rotation ticks, each row followed by its count of ticks:
The counts run from 0 to 194.
[144 146 150 123 179 115 158 144 182  70 119 120 120 104 133 161  98 183
 127 109 105 135 131  95 130 128 108 102 132 115 132 177 112 125 165 136
 160 123 144 113 106 107 112 178 131 109 140 110 105 111  98  86  77 115
 130 129 139 104 124 197 133 125 139 147 113 108  92 147 168]  23
[152 138 171 114 167 117 164 173 159  86 102 115 103 109 148 166 105 170
 113 130 109 106 190 135 149 116 116  96 139 112  95 153 146  83 158 131
 140 127 163 130 120 154 126 187 172 131 133 127 113 128  96  85 112 129
 126 137 128 112 121 181 169 126 146 120 114 117  88 119  95]  15
[110 140 130 151 161 121 133 171 179  79 102 134 120 117 103 155  99 157
 136 112 144 163 134 101 132 136  86 106 120 102 140 193 121 164 155 148
 146 109 131 127 114 113 103 181 136 127 187 112  92 117 112  85 115  89
 154 116 148  78 137 144  97 144 138 154 114 128 107 156 182]  30
[168 171 151 115 121 125 133 127 154 120 141  98 129  88 131 116  79 133
  82 110  99 124 147  89 140 116 100 107 114 124  93 188 151  99 123 126
 141 112 134 118 107 120  96 150 156  93 142 109 129 150  95 101  89 104
 120 174 133 133 100 142 181 160  98 134 164  77  98 115 135]  160
[104 120 121 157 125  88 128 170 204 102  96 158 132 111  96 150 114 157
 145 132 173 152 149 118 140 123  92 123 140 115 133 189 119 147 134 143
 116  94 111 139 120 119 112 150 126 121 179 133 117 125 135 101 152  61
 146 116 148 105  86 132  74 166 136 146 116 145 112 110 178]  36
[ 98 132 114 176 142  70 118 122 196 112  99 140 161 115 121 136 103 146
 139 115 105 139 153  95 152 105  98 160 124 160 105 172 129 100 151 114
 174  98 140 139  75 113 113 144  87  86 148 118 118 138 138 114 122  81
 123 145 128  98 108 114 102 181 104 121 120 107  95 142 169]  177
[148 155 143 123 106 118  93 169 193  83 104 171 128  80 125 130  86 159
 170 120 123 140  90  90 151 133 140 109 163 154 129 187 127 134 133 124
 138  84  89 114 112 102 125 147 132 103 134 128 136 138  89 115 106  95
 115 109 157 120  80 144 107 171 120 166 130 104 114 130 142]  129
[122 143 137 152 154 102 154 162 196  87 109 150 125 127 133 174  94 195
 148 115 136 138 134 111 133  97 117 111 121 105 155 204 148 129 121 166
 133 131 116 139 131 108 114 160  91  89 161 120  84 112 148  88 111  94
 118 119 138 120 105 142 102 143 111 153 113 136  99 150 166]  28
[102 118 145 131 102  79 125 147 194 127  93 159 154  77  97 135 117 113
 157 130 167 123 133 120 187 129  95  95 172 126 104 180 128 131 123 106
 115  89 112 140  91 105 121 152 141 119 151 133 113 145 126 107 138 102
 135 119 155 114  81 151  77 155 144 108 143 116 122  84 162]  42
[150 143 165 112 160 104 167 154 187  95 116 111 110  95 160 161  96 164
 110 120 107 114 186 121 152 122 115  96 153 127 102 171 144  77 151 126
 156 137 157 120 109 144 132 164 156 121 123 113 130 116 106  78 110 128
 136 144 124 137 112 206 152 132 149 126 132  92  97 117 110]  16
[144 161 158 126 127 105 125 138 147 149 121 121 165  89 117  87  89 123
  88 123 118 129 172 104 184 106  93  82 159  97  98 148 167 119 130  80
 126 118 144 174 109 136 118 148 188 116 163 110 138 125 107  89 107 107
 131 156 159 149 128 140 151 155 118 103 151  91 109 101 138]  152
[135 138 171 161 155 106 132 143 144 107 134 131 153 106 121 145 110 159
  97 100  86 101 169 127 143  81  95 106  88 133 146 171 148 111 113 112
 118 126 128 170 132 145  87 149 142 103 177 123  94 122 108  85 107 119
 101 148 150 117 111 140 185 119  91 147 128 115  74  92 111]  163
[137 117 142 160 156  99 131 132 160 146 124 174 154 132 116 158 130 148
 102 103  84  96 180 141 146  74 104 134 132 131 116 179 121 107 153 121
 163 110 148 175 118 146 108 126 137 104 195 144 128 143 122  78 142 116
 142 130 141 132 104 108 106 180 128 166 143 115  74 112 107]  84
[ 95 137 142 139 142 154 120 168 176  81  86 124 112 110 111 155  93 126
 150 108 159 150 134 100 133 148  92  95 114 109 137 185 125 151 140 148
 132  87 141 110 107 112 107 195 135 140 176 116  91 147 110  88 119 101
 151 112 140  58 128 151 116 142 150 141 114 118 114 138 162]  31
[168 169 159 119 127 127 149 152 131 153 110 132 141 133 120 110 101 141
 109 132 139 151 160 118 170  73 114 106 141  55  71 162 150 108 124 135
 120 105 167 157 129 136 163 176 183  98 141 122 130 138  89 105 103  89
 110 149 148 155 105 114 137 140 111  99 141 102 107 115 121]  150
[136 153 155 107  89 111 133 140 167 124 119 147 155  70 110 126  87  94
 136 106 142 141 110 108 199 129 108 105 173  97  79 165 126 135 118 104
 122 113 102 134  95  92 114 140 162 103 146 125 134 142  83 122  92 113
 126 139 155 156  72 129 108 145 126 114 168  94 103 106 162]  49
[128 126 138 137 174 115 108 122 143 147 115 166 178 137 112 132 113 148
 103 116  82 121 166 110 138  86  89 116 129 113 125 165 119 114 166 104
 173  90 173 169 122 145 105 175 175  90 184 138 103 147 116  75 123 106
 148 136 156  88 152 118 129 163 147 143 121 104  89 114 124]  78
[136 161 134 149 102 132 104 122 156 149 124 159 177 138 124 135  99 145
 107 109 122 120 152 130 115  88 123 120  99 119 117 198 163  90 130 137
 152  78 118 159 121 143 110 176 134  57 147 148 105 176 138  94 144  89
 123 163 129 112  95  85 140 171  82 140 125 120  92 117 112]  75
[130 169 151 127 124 110 118 105 190 110 119 137 171  99 139 104  65 162
 120 128 111 164 147  83 140  94 128 103 108 101 150 157 176 107 120  95
 148 114 129 152 119 133 162 155 140  66 127 124 138 119 115 104  66  88
 111 168 129 146 108 119 157 149  89 122 139 105 122 120 119]  65
[ 96 131 144 150 177 145 125 145 159 102  84 131 139 129 106 149  97 128
 150 103 116 140 172 100 139 105  82 137  73 128 126 167 135 107 130 138
 155  97 171 124  96 134 119 200 126 109 165 114  88 155  96 100 122 105
 111 122 105  51 120 113 138 145 127 136 110 109  86 135 106]  174
[112 156 143 159 170 126 198 165 193  96  91 145 129 107 130 177 113 147
 137 125 141 142 191 158 143 102 134 131  99  78  95 140 136 120 151 140
 152 146 160 135  88 134 176 162 129 128 137 140 102 114  96 100 109 105
 131 128  84 128  90 138 123 112 116 119 109 144  76 130 104]  101
[148 157 153 136 153 146 114 150 162  84 106 110 116 107 131 113  81 146
 117 104  85 136 142  83 134 110  94 151  86 141 106 171 142  97 140 127
 152 106 151 114 108 127 101 164 129 105 143 105 125 143  76 114  98  89
 111 157 131  75 123 120 177 154  96 149 124  79  93 127 119]  167
[133 151 145 123 160 114  99 111 152 128 107 151 178 131 127 113  90 163
 125 135 101 159 142  89 138  72 111 113 112  98 127 156 143 104 157  97
 158  83 164 151 134 139 156 196 164  66 125 120 114 128 120  89  84  84
 102 146 139  95 138 132 154 143 125 112 101 102 120 119 120]  71
[110 141 153 156 125 120 145 163 209  76 113 141 101 113 141 178  97 183
 157 118 149 117 149 112 137 112 123 107 102 134 155 206 177 113 111 156
 128 118 116 123 119 125 113 162  92 105 146 117  94 128 139  91 127 109
 109 127 121 116  90 147 122 150  99 149 120 131  93 133 125]  27
[143 156 134 125 156 138 118 145 178 129 111 171 153 108  94 124 103 136
 163 122 135 165 102  90 141 107 131  96 156  83 144 168 115 173 135 111
 137 106 138 140 107  92 155 158 162 112 170 120 126 123  87  91  76  98
 142  82 158 130 111 140  91 148 146 156 132 104 106 147 158]  134
[ 87 129 121 183 126 118 133 147 180 116  90 141 143 128 121 159 114 125
 138 107 141 130 168 136 132 113  86 147 109 131 111 173 143 122 137 149
 157  97 127 147  88 135  94 158 109 102 195 137  96 168 121 111 163  89
 149 142 101  83  91  76  97 172 115 141 128 137  78 121 143]  179
[135 126 139 114 106 101 117 149 206  94 124 151 132  68 143 169  97 167
 138 118 134 121 123 127 138 149 121  84 171 137 146 199 142 123 133 149
 134 116  90 127 138 114 100 141 152  92 150 150 119 148 142  95 124 114
 147 146 150 144  80 154 111 165 141 176 152 115 100 105 146]  122
[119 139 145 110 129 136 127 161 163 114  77 149 124 134 122 153  96 125
 169 116 166 161 109  97 192 107  97 112 154  64  99 173 140 137 129 156
 120 107 173 135 115 101 147 189 134 110 159 114  87 143 121 112 124 104
 119 122 160 107 112 103  78 152 150 103 135 115 108 147 147]  39
[107 129 146 134 118  73 134 146 179  70 115 143 142  97 142 182 102 174
 123 128 141 125 156 142 156 141 109  85 174 121 131 158 146 131 161 140
 130 137  94 162 138 141  86 163 167  96 161 145  76 124 146  82 143 108
 145 158 152 126 113 157 117 127 153 136 119 153  86 102 161]  115
[159 169 151 115 129 106 142 153 139 147 116 121 142 113 125  92  95 138
  96 135 121 144 168 100 192  85 100  88 160  71  93 141 159 114 131 101
 126 114 167 167 121 138 147 160 186 110 153 113 130 122  99  88 104 101
 124 153 171 150 127 130 151 146 123  87 136  91 108 121 129]  151
[122 161 149 100  98 134 142 146 189  85  89 115 128 104 170 162  72 150
 135 135 161 147 155 126 156 156 130 105 152 100  81 167 168  99 153 164
 149 126 139 102 109 126 128 191 146  86 106 124  92 159 133 112 129 105
 137 175 107 114  99 138 131 136 141 105 131 117 109 123 128]  112
[ 95 141 153 122 123 143 113 160 184  89  82 143 120 111 115 156  90 125
 175 112 166 142 129  86 159 134 105  93 115 120 131 195 145 130 125 146
 136  92 148 103  94 111 131 208 113 132 144 107  86 152 116 101 111 113
 120 109 132  68 108 148 103 153 139 131 117 113 115 144 137]  32
[120 144 129 132 153  95  87 119 170 126 102 145 183 120 121  90  91 160
 113 146  92 160 157  82 137 100  99 114 125 128 135 149 156 100 160  81
 169  82 152 156 117 146 135 174 165  75 132 127 132 134 119  89 105  77
 134 164 146  84 139 136 155 176 111 115 110  90 118 111 130]  72
[110 159 139 154 116 113 117 159 185 139  96 188 153 102 100 129 114 134
 176 139 169 136 135 118 162  82 144  86 121 107 132 178 167 125  97 100
 109  88 117 145 106 122 180 143 121 113 149 134 123 132  95  92 111 105
  94  84 144 145  73 134 103 155  99 123 134 128 124 111 100]  138
[127 159 127 161 132 100 137 154 187 151 109 191 158 110 102 121 124 155
 163 137 169 156 136 121 163  70 152 106 135  89 122 169 138 134 113 104
 122  99 117 154 118 122 177 130 127  97 151 133 135 115 112  97 109  81
 114  95 150 163  79 125  92 150  93 128 121 138 116 114 138]  139
[111 149 141 152 151  74 164 142 183  75  98 145 157 114 143 179 108 179
 136 134 148 139 168 156 153 111 128 126 143  84  95 143 132 115 165 135
 146 149 119 159 111 135 142 188 145  96 126 131  71 113 123  98 114 102
 121 151 123 125 109 152 125 101 115 108  83 161  93 109 153]  108
[149 154 142 172 158 118 168 156 166 115 118 159 135 111 124 161 123 135
 118  98 103 114 154 152 132  94 126 163 128 134  64 162  91 130 159 128
 171 118 113 131  67 119 118 109 115 119 156 137 139 141  68 106 114  98
 141 120 120 125  79 109 110 158  97 160 122 127  58 129 135]  92
[119 147 135 180 157 103 132 109 177 103 136 129 165 124 111 154 106 151
 114  96  93 136 149 103 113  93  96 126  94 129 136 197 121 123 140 131
 162 118 118 150 101 107  88 149  99  76 170 117  99 133 122  92  98  95
 118 140 124 104 114 117 126 151  88 154 117 121  76 130 171]  171
[103 158 143 167 150 129 178 177 176  88  90 136 135 102 129 176 116 131
 144 117 150 120 197 168 141 108 128 140  92 106  86 133 130 127 144 129
 143 133 121 142  81 150 144 152 124 143 153 132  99 136  72 116 134 115
 123 137  96 112  85 131 129 114  92 135 111 157  81 116 101]  100
